In the rows, 128 means zero.
The rows of M fall into several groups, which share some directions, and each row is roughly a mix of its group's hidden directions.
M:
[[174 121 148 166 127  94 160  91 122 133 101]
 [ 87 156 126 112 129 150  82 152  88 121 100]
 [ 81 131 102 126 110 134 104 135  81 144  84]
 [178 127 146 162 121  97 166 102 107 147 107]
 [173 125  93  98 112 148 114 180 116 131 148]
 [ 86 126 128 170 146  90 103 130 165 160 122]
 [112 143 142 127 168 140 150 148 120  59 144]
 [160 117 154 165 127 107 164 107 102 146  83]
 [143 126 126 138  96 100 110 104 154 194 110]
 [118 111 178 178 123 107 165 119 155 109 124]
 [ 79 176 127 126 130 102  89 112 102 108 140]
 [139 114 109 112 103  97 109  94 133 189 105]
 [173 135 160 169 132  98 165 104 112 136 111]
 [ 75 136 126 173 115 123 105 109 170 151 116]
 [187 106 145 127 120 154 153 145 176 141 136]
 [ 84 167 127 135 161 125 107 141  79 101 135]
 [148 113 121 127  99  95 113 100 125 192 102]
 [ 90 124 108  98 127 167  98 168 151 121 158]
 [158 153  91 117 101 149  87 171 105 134 135]
 [111 106 107 146 156 140 148 128  72  87 153]
 [114  96 132 117 165 149 150 152  82  82 132]
 [149 136  87 119  92 161 108 167 114 162 107]
 [149 152  99  67 121 149  87 140 121 149 136]
 [146 126 127 137  98 108 107 105 146 197 102]
 [ 90 172 114 126 140 121  84 138  88 105 148]
 [163 116 125  91 155 134 168 130  87  90 142]
 [146 129  78 110 105 163  95 157  98 151 121]
 [165 125 154 149 134  95 166  97  93 140  96]
 [121 135 177 151 157  88 158 102 125  93 130]
 [114 132 136 123 164 154 146 153 112  62 150]
 [109 104 120 143 154 155 138 131  62  96 143]
 [ 77 129 117 159 120 122  98 111 165 169 111]
 [148 140 120 103  91 125 106 122 168 179  96]
 [181 134 124  92 112 152 153 144  84 105 129]
 [162 129 125 128 107  83 114  95 150 183 123]
 [151 115 116 126  94 105 112 108 140 194 102]
 [ 70 145 103 127 126 132 119 143  72 138 106]
 [102 139 110 153  99 147 113 166  83 161 103]
 [159 144  85 116 101 152 106 180 117 150 122]
 [ 78 123 100  94 138 143  95 143 146 108 167]
 [109 124 133 130 162 177 139 160 112  76 145]
 [106 114 123 150 165 136 152 130  71  85 124]
 [ 88  95 121 125 159 147 129 124  84  99 166]
 [126 120 145 128 148 167 138 167 122  79 173]
 [183  87 125 128 107 141 162 131 149 160 111]
 [108 123 177 179 146 102 156 114 140 106 111]
 [ 96 136 153 142 160 158 136 148 118  74 159]
 [166 106 121 100  91 138 166 124 151 172 113]
 [ 79 116 133 164 133 109 162  79 143 137 113]
 [164  89 126 167 132 138 179 131 151 143 107]
 [181  89 147 156 150 136 156 132 164 117 141]
 [104 101 126 126 173 138 143 128  75  87 141]
 [146 120 117 123  99 115 112 107 117 188  79]
 [105 130 139 103 171 161 137 148 106  72 125]
 [177 109 132  99 136 130 169 142  86  99 141]
 [171 125 148 164 122 100 168 103 106 148  98]
 [108 127 136 128 162 157 149 156 104  65 140]
 [ 66 151 115 123 151 115  97 126 112  97 157]
 [158 163 117 131  77 119 120 128 171 160 105]
 [ 92 135 112  84 138 158  96 156 148 110 164]
 [ 83 130 106  87 131 151 100 153 149 117 169]
 [152 118 112 140  97 102 119 104 125 190  94]
 [128  91 159 163 114 145 186 118 128 113 103]
 [149 145  87  98  97 158  90 156 116 157 124]
 [164 134 154 159 138  99 165 104  89 136  98]
 [112 143 141 119 168 135 142 139 135  64 167]
 [123 108 132 160 147 146 156 152  72  88 131]
 [ 94 114  94  76 129 152 102 143 154 118 158]
 [175 123 134  90 143 137 167 141  87  97 132]
 [ 69 131 119 169 131 125 106 108 164 153 110]
 [132 157 141 117 121  97 109 104 191 163 117]
 [185 127 136  93 122 123 165 146 100 101 150]
 [103 138 182 159 156  93 140  99 144 106 120]
 [107 135 131 127 160 148 148 148 111  60 154]
 [114 138 131 140 153 152 156 156  99  62 128]
 [ 92 138 116  92 130 159  90 165 142 117 166]
 [175 131 152 169 121  97 159  96 121 139 102]
 [107 115 169 160 149  97 171  98 145 102 131]
 [179 117 134  86 126 153 162 142  96 100 133]
 [ 86 146 143 136 164 162 137 147 123  73 133]
 [163 111 135 115 122 158 176 141  87 122  90]
 [105 101 133 145 180 133 145 125  81  93 146]
 [151  72  90 109 140 141 175 126 133 141 119]
 [ 83 126 100  69 135 147 103 133 146 112 148]
 [115 138 126 130 159 158 147 150 106  62 152]
 [180  90 134 153 111 128 167 126 160 153 127]
 [ 64 142 110 108 134 128  87 123  98 110 108]
 [148 145 122 115  91 107 110 115 179 176 115]
 [162 136  96 110 100 154  96 177 114 153 121]
 [ 89 117 115  99 142 154  98 152 162 105 169]
 [119 132 176 144 164  87 145  99 122  90 140]
 [151 160 123 112  89 110 108 112 170 169 103]
 [144 147  82  93 104 130  97 150 147 143 171]
 [ 73 161 132 115 148 112  92 116  95  99 129]
 [170  95 155 157 119 118 173 113 155 149 110]
 [159 150  96  96  96 157 110 162 116 160 111]
 [160 122 159 157 121 111 157 106 103 147  74]
 [137 151 131 115  89 112 105 113 166 178  96]
 [ 78 132 124 163 139 113  93 124 178 150 129]
 [ 91 107 103  73 123 157  94 148 141 125 142]
 [120 114 166 163 147 109 175 101 107  94 116]
 [ 98 117 160 175 132 127 150 104 122 138  75]
 [174  89 112 132 102 152 157 143 142 164 103]
 [177 112 140 104 149 128 160 150  81  99 129]
 [113 112 126 136 169 155 145 141  84  78 150]
 [110 111 146 177 150 107 164 104  92 105 108]
 [ 75 154 111 163 117 116  96 103 153 155 116]
 [158 108 146  93 171 124 166 129 101  92 140]
 [120 138 144 115 158 159 142 157 110  63 148]
 [133 114 121 123 110  94 109  94 147 193 109]
 [151 167 111  80 118 127  89 143 144 125 168]]

One row of each group comes first, with its name. Which group is each row after those in?
[146 155 132 122  92 121 111 127 184 171 103]  <18>
[172 134 125  86 103 148 141 122  72 128 116]  <13>
[ 90 117  94  82 119 158  93 147 154 122 143]  <89>

[111 142 142 133 153 160 140 153 115  65 161]  <18>
[148 125 132 124 136 117 149 113 192 113 180]  <89>
[123 135 140 124 154 151 140 150 117  66 175]  <18>
[132 130 188 158 155  93 136 123 126  87 135]  <13>
[176 119 128  99 115 116 168  98 173 142 139]  <89>
[145 132  68  88 122 159 106 154 107 145 135]  <13>
[112 119 170 176 124 142 161 117 131 119  79]  <13>
[176  95 130 134 100 152 157 144 144 166 100]  <89>
[170 147 102  87 114 143 110 166 128 114 166]  <13>
